One vector is turned by the same rotation once a tick. Each row is the vector after some number of ticks, and that number follows the row.
The counts run from 0 to 569.
[  4  -8  23  -5  -4  -6  14  12  -7  12  -5 -26  -7  -1  10  -4   5 -13
  -4 -18   2  -8   2 -26   6  -1   6 -10  19 -21  14  14  -8   6  32  23
   0   8   8] : 315
[ -4   3 -17   2  -1  33  15   4 -15   6  -4   8  26  -9 -17   7 -30  -8
  -5  11 -16 -10  -3   0 -17 -31   7  -7   3   1   4 -11  23  -3  12 -22
  -8  -6  -1] : 439
[-24 -12  -4  -8  13 -16 -10  15   1  31   5  -1 -23  -5  16 -16  20   2
 -10 -20  11 -10 -14 -26  19  -5  19 -13  17 -22  15  19 -15  -2  -4  -2
  18  18 -12] : 75
[ 22  -1  14  11   0  12  13   4 -20 -12  18 -25  -8   7  20 -38   2 -12
   3 -10 -24 -11 -22   7 -10 -19  -6  -8 -10   4 -16  -4  -7  12   1  14
 -22  -2  -8] : 420
[  8 -11   4  28  -5   9  -7  15  -4   0  -7   1  16   7  -6  15   2  12
  -6   9 -14  -3   5  22  -9  -8 -19 -12  -4  16  -5 -14  19 -18  26  15
  12   5  23] : 381
[ -4  -5   0   1  -3   3 -15  15  -5  10  -6 -21   6   2  -4  29  -8   1
 -21  22  14   3  13 -23   1  19   9   1  19  -7  -6   9   5  -7  27   1
  10 -22   9] : 266
[ -2 -15   5   0  -5   4 -17 -11  -1  -1 -20 -15 -20  12  10  -3   9   5
 -34   9 -10 -21  -8 -26  29 -15   1 -22 -12  -6 -22  -3  19  -1   1  -4
  28  -2  -1] : 350
[ 11  13  21 -23  -9   7  14   0   4  17 -11   2  12  -5 -10   6  13  -7
   2 -24 -14 -29 -14 -11  -4 -12 -18   9   4   1   7 -21  28  11  -6 -12
  16   8  13] : 348
[ -8  -5 -11  -2   3   0  15  20  -4  15 -19 -22 -33  -6  12   8   4  -1
  -6 -13 -11 -15   9  -5  16  -3   3 -26  -7 -17  20  14 -13  -3  19  -7
  21  15   0] : 353
[ -1  -5 -13   6  30  17  11  14  -6  25  -6  -4   7 -15   4  -5  -3  -1
  11  -5 -13 -14  -7   6 -33 -11 -14  10  18   8  20 -12  13  -9   4  -9
   2  21  22] : 344
[-17 -12   9  -2 -13  17 -25   7 -12  -9   7   1  12   9  -5   7  -5 -11
  -8  28  18 -21  17 -28  15  -9  18  -9  11 -20  -1  10 -17   2  24  -2
  15 -17  -7] : 544
[ -5  20   8   0 -29  -7  10  35 -19   3  24 -15  16  -1 -21 -12 -11  -9
  10   4  25 -12  -2   3 -29  -7   4  12  -2   5  -4  25  -9  10  -8  -6
  -6 -14   8] : 371
[ 24   5  -3  -3  18   1  -7  -5   3   2   9   4  -2  12   2 -29  16   1
  -1   6 -10 -28 -25  -4 -27 -21 -16  21  -6  13 -11 -15  14   1 -23 -19
  -2 -16   1] : 62
[-11   8  -5  13   0 -14  27  -2   1   6 -15  -7 -21  -5 -17   2   8  -5
 -16 -27  -1   6 -14  32  -8  12 -16   7 -14  26  -7  -9  -5  -3  -2  -6
   8  -3  26] : 101
[-10   4  25  16 -19   0   9   6  -7  11  36  16   6  12 -11 -25  -6   8
 -14 -15  16  -5  -8  -2  -8   1  -6  14   3  13 -18 -24 -18  10  -8 -16
  -5 -22  -2] : 512
[  0  24   3  -9 -10 -28  13  12  16   5  18  -7  -6  -9  -8 -26 -13   8
  23 -15 -10   5  -8   0 -20   3   5  10 -16   5 -10   3 -17  12 -32 -18
 -14 -14 -19] : 329
[  2   7  15  -1 -24  -3  28  13 -14  25  11  -7 -11   6  12   3   2   4
   4 -29  -5 -16 -16 -16  18  16 -16  -6   6   5  -4 -17 -19  17   7  -8
  27   8   7] : 455
[  5  -5  10 -12  -7  11  -2   5  -6  27   9  23  27  -9 -14  -4   5  14
  -3   2   2 -26 -20 -10 -13 -16  -1  17  18   5   4 -13  28  10 -13 -25
   8  -1  12] : 302
[  3   6   6   4 -16 -32  16  -8  15   3  -6 -16  -3  16  12  -5  16  16
  17 -17 -22  22 -14   3  -5   6 -20 -20  -3  22 -25   2   8  -5  -2  33
   6 -18   7] : 282
[  3 -11  -1  31   1   8   6   5  -9 -21 -23 -18 -10   3  14  -2  -7   4
   3  23 -11   1  11   0   9  20  14  -5 -19  -2 -19   6 -32   4  31   2
  -1 -16   0] : 411
[-27 -18  13   4   3  20  -3   7   0  -2 -33  19   8 -18 -16   8  -4  13
  10  18  -3 -11  21 -20   5  12  30   8  19 -14  19   4 -16   5  32   3
   2 -16  12] : 125
[-30  -9   8   9  -9  23  -3 -10   4  18 -15   5  24 -16  -2  16 -12  30
   4  15  -8  14  -1 -14  12  -3  20   0  29  -2 -17  -5  18   8  -1  -2
  -2 -11  -2] : 541
[  4 -10  19  -7   0  26  -1   8  -9  -2 -21 -13  30   4   5  -8  10  -4
  31  22 -21 -17   0 -11  -9  -8  -6   3  30   1   3   4  12  13   7  17
   7  11  19] : 450
[ 16   9   2   7 -19  -1   5   2   1 -11  13   1  28  28  -7   9  -3   8
  15  14   5  -5   0  -7 -22  11 -28   5  -4  21 -20 -21  -2  -4   1   1
   9 -21  12] : 233
[ -4  11  -7  38   9  12   5   7   3   7   9   3  15 -19   0   2 -16  20
  -5   0 -26  19  -5  19 -15 -12   4   0   0   8 -16 -13   1   4  -8  -4
 -29 -17 -12] : 332
[-14  -6 -12  14  -3   0   2  -1  18   0   2  -2  -3  28  23 -16   8   7
  31  -4 -13  -3  -7  15   5  -9 -10 -23 -12  14 -15  -3 -24 -17  12  18
   6  -3  -5] : 145
[ 12   7  27 -14   1  32  13   9  -6   2  12 -17  12  13   1   5   2 -19
  10  -4  -6 -18  -1 -13  -5  12 -20  13  22  -9  14 -25   4  24   3  -1
  14   8  17] : 451
[ -8   0  -6  29 -11 -20  10  12  13  -3 -11  -3  -5  -8  -6  -1 -10  25
  16 -11 -20   9  24  -7   9   2   4 -26 -15  -2  -2  -8 -17 -11  25   5
 -10 -23 -17] : 468
[ 10  -1  -9  22   7   0  -1   7  23 -10  -7  -5  -1   9  12   2  -2  16
  25  -5 -41  -1  11   4   5  -2 -25 -10 -19   8  -5 -26  -5  -4  -6  12
  -5  -1  -3] : 423
[ -4   6 -15 -16 -16  11   7  11 -14  -9 -15  -4  -3 -17 -30   5 -20 -22
  -5  -1   6 -23   8  -8 -18 -21   7   1 -14 -17  26   3  10   0  14 -31
   1 -10   0] : 440
[  3   2  -1   4  43  22  -2   7   8   2 -15 -21 -12 -10   7  -2   9 -22
 -14  -6  -6 -10   4   2 -18 -10  -8  15   3 -15  28 -11  14   4  -4 -12
   4   6  12] : 345
[-12 -12  23  15   7  20  -3  -2  13 -17 -12 -13   5  17  17  -3  12  -5
  15  17 -13   2  -9  13   1   6   2   4   7  -1 -11  -5  -4  10   1  40
  -5 -15  20] : 137
[-30  10 -11  15   2  -2   4 -15  30   0   6   5  -2  -6 -16  18   5 -13
  -1 -13  12  17   6  27  -5   8   5  12 -10   0  -5 -20 -16 -10   7 -10
   7 -36   2] : 471
[-11   4   8 -22  -1  22  22 -12  -3  17 -20 -10  -3   1  -6   0   3 -18
  13   4   3  -1 -18  13  -9   9   5  23  11   7  -8   2   3  25  -9 -12
  20  14  32] : 310
[ 10   5  20   0   2 -20  -3   2  17 -15  -2 -33  -5  10   1   0  16 -16
  -2 -21  -7  11   6  -8  -1   1  -7 -12  -2  -8  -3 -11   7  -5  18  29
 -23 -28 -12] : 3
[ 19  -3  30   4 -20  -4 -13   6   1 -30 -17 -18  13  11 -12 -15  23  -8
  11   5 -16 -15   4  -9  -8  -7  -1   4 -16   8  -9   1   8   5  10  36
  -6 -16   7] : 556
[  8  15  10  10  11  10  23  27  -7  -2   2 -38 -21  -5   9 -19   1  -9
  21  -9 -11  -6   6   7 -17  21 -12  18  -2  -9   7   3 -31  15   8   6
  -8  13  21] : 135
